One turning vector, and how many ticks it has turned
The counts run from 0 to 208.
 -5  35  17 -26  12   5   3   7 -14  -9   7 -26 -17   7 -19  31   8  14  15  11  16  -5  42 -17  15  14 -13   3  30  20 -28  -1  -1  26  -7  -9  15  -9 -17 => 141
  4   9  -6  -4  -7 -21  12  -2 -22 -36  -2   7  17   5  -9 -14  13  26  -1  26  -8  -5  39   4   3  50   8   3  23  -1 -31 -11   0  29  13 -13  14   5  -2 => 151
  2  31  20  16  -1  10  -9  24  17   3  -4  -2  16  13   5  10 -18  -8  16   5  -8 -33  39  10 -13  27  17  11  41  17 -19 -18 -11   2 -10 -11  33   1  -6 => 132
 12   7 -15  22  -8 -12 -25  -3  -6   8  12 -21   4  -9   7 -15 -23 -14  13 -32  10 -30 -26  20 -14  29  -6   9  16   7 -13 -24 -14  -2  11   4  35 -19  18 => 113
 -4  36 -13   4  -8  -4  14 -17 -10 -11   0   4  23 -13 -36 -18  -2 -13  -6 -40  13  -7   2  25  10  12 -31  10  -3  20 -19  -4   8  25  -7  -1  14 -35 -10 => 207
-12 -18 -47  -7  13 -30  23 -27  16 -24   0   2  28   8   8  -2   7   4   6  -8 -16 -19 -31  -6   5   8 -13   3   7  16  -4   2  -3  28  -1  29  14 -11  13 => 136
 -2  44   9  11 -12  11   2   2  -8 -12 -10  -4  25   2 -32 -15 -17 -17   4 -24   4 -12  17  32   3  29 -14   7  12  24 -23   1   1  21  -3 -12  15 -20 -10 => 208
  1   4 -12 -19  13  -4   2  14 -14 -48   0  -6 -14   4   1  15   3  -2  12  33  -1  -3  20 -10  10  35   9   8  25   1 -38   6  -6  46   3 -10  20  14   2 => 4
  0  33   9 -13  12  17 -14  11 -29 -13  11 -37 -14 -10 -17  16  -8 -12  15  -2  18  -5  21   1  17  21 -14  12  23  11 -33   0  -2  32  -2  -9  19 -20 -13 => 140
  0  -5 -47  10  -9 -36  11 -23   9 -18  11  44   8   1   1 -17  -3  11 -13   3 -13 -25 -19   5 -14  22  -8  -2  22   1 -10 -10   1   1   4 -10  22   4  27 => 170
 -9   4  -1  -4 -15 -16  -7 -17  21   7 -12 -28   7  34   4   5   0  31  23  21 -15 -27  14 -20 -14  30  -2 -11  41  32  -6 -23  -5   5   9   3  23  17   8 => 21
 -6  15 -36  -6  -7 -29  31 -20   4 -39   2  48  19  -5 -21 -20  -2   5 -16   6  -8  -3   5  13  10  27  -6   8  -4  16 -19   8   7  25  -2  -8   6   1   8 => 15
 13   7 -11  -8   0   3 -22   9  19  -4  -5  -9 -31  14  14   2 -11 -16  20  23   2 -29 -10 -11  -3  29  -3   0  37  22 -25   0 -19   9  13 -22  40  17  24 => 158
  6  27  -8   8   7  10 -28  15  15  27   2 -19 -17   8 -13 -19 -18  -6  13 -12  18 -37  10  -4  -9  27 -19  16  17  24 -11 -11   3 -13   3   6  25 -19  11 => 10
  4  -3 -14 -22  -8 -15 -15  -5  14  -4   3 -25 -20  18 -11  17  17  -2  45 -19  10 -13 -17 -17 -17  20 -12  -5  12   9 -26 -22 -28  11  12   1  28   9 -18 => 46
-25   6 -42   6  12  -9   8 -15 -13 -44  13  25  16  -6 -23  17 -17   1 -19   9 -16   6   5   2   2  16 -16  -2  22  -6 -18  14  26  30 -21   1  12  -4   3 => 196
 10  -1 -30 -15 -19 -26  20 -24  16  -8   0  34  -2  19   1  -5  32  24   6   8  -6 -29   5 -17  -8  10 -15  -5  23  22 -19 -14 -18   4  11 -17  24   6  11 => 91
-13   0 -42   5  10 -21   4  -4 -27 -34  29  34  -7  -9 -18   5   5  21 -12   1   6  -6  21 -13  -8  18 -17  10   6 -25 -30 -10  11  13  -6  -3  10 -12   0 => 49
  1  15  -4 -15  -5  -9   8  13 -15 -28  21  31  -8  -6   1  30   4  11  10  10   7  -2  46  -2   2  21   8  18  15 -10 -38 -17 -20  11 -11 -31  21   9 -13 => 185
 16   7   0  -7 -16  -6  -2 -13 -25 -15   8 -18 -10  -2  13  21  11  -4  19 -12   7 -12  -6   1  -3  13  -5  -2  45   6 -31 -26 -35  28  13 -26  41  -5  -2 => 115
-16   0 -47  -9  12 -20  -4 -27  10  13  27  -6  -6  -7  -5  12 -13  12   2 -30  13 -22 -34 -15  -3  -5 -31   2   2  11   1  -9   4  -3 -17  19  21 -22  15 => 180
  1   1 -53   4  30 -10  -6   5  22  -7   9  22   2  -8   2 -22 -17 -19  -4 -13   2 -34 -20  -1   0  10 -10  27  -6  12 -14   8   8  -3  -9  20  26 -17  18 => 68
 -3  22   5   5  -9 -11  13   3  -8 -32  -9   5  23  13 -21  -9  16  24   8  15  -8 -11  42   1  -2  41   0   6  22   7 -27 -18   1  26   7  -7   8   3 -18 => 73
-10  15 -18   3  18 -10  26 -15   1  15  14   5  32 -10  14   6 -27  27 -23   7  -1 -29  10  -2  17  -1  -7   8  23  12   9  -6  19   6 -20  18  14 -32  28 => 76
-17   1 -37   3   0 -10  12 -19  -9 -50  -1  24  12   6 -22  20   7   9  -8   9 -19   2   2  -6  -6  14 -10 -12  32  -1 -25   1   9  25  -7  -7  21   8  -5 => 195
 -5  -9 -57 -10   9 -18   7 -24  -7 -14  23  11 -21 -11   2  -5 -18  10 -20   8   9 -13 -30 -20  12   6 -22  -1  17   4 -10  11  14  14  -2   1  24 -13  37 => 24
-34  15 -29   9  -1 -23   8 -17  10 -18   8  20  31   6 -16  25 -49  15 -11  11 -12  -4   5   2  -1  21   5  -2  12   7   7   7  24   2 -24   4   9   6  11 => 41
  5  19   6 -15 -22 -10  15 -11 -31 -17  13   3  -1  -6   4  34   6   9   8   2   6   1  20   7   8  12   1  -9  39   7 -29 -14 -20  27   1 -36  26   7  -9 => 38
-17  -5 -40   0   2 -28  20 -28  -9 -36   8  -1  30  -1 -13   0  -4  -1   3 -21  -6  -3 -34   9  11   9 -17   1  -2  11 -14  -3   2  40  -5  23  12 -16  -3 => 59
-11  39  -1 -19 -20  -1  -4  -7   3 -10   6  -7 -11  -4 -42   2 -26 -20  18 -26  26   8  -1  15  17  22 -22   1  -4  32 -23   8   4  16  -5 -26  19   8  -8 => 27
-10  10  -6 -23   3 -27  32   0  -1 -20  23  36  16  -6   1  36  -1  27   8   2   0  -3  47  -7   4  15   8  11   9  -4 -19 -14 -10  11 -22 -12  10   4  -8 => 186
  0  21 -27   4 -14   0 -23  -6   5  -5  11   1 -19   3 -33  -8  -9 -28  19 -38  20 -11 -31  10 -16  15 -32   4   6  19 -28  -4  -7  -1   5 -11  24  -5  -8 => 182
-10   1 -11 -21  11 -31  13  -1  18   9  24  21   3   0  14  20 -11  44   4  16   7 -23  41 -26  -1  22  10  19   7  -1  -8 -21  -3  -9 -18   4  20   7  12 => 31
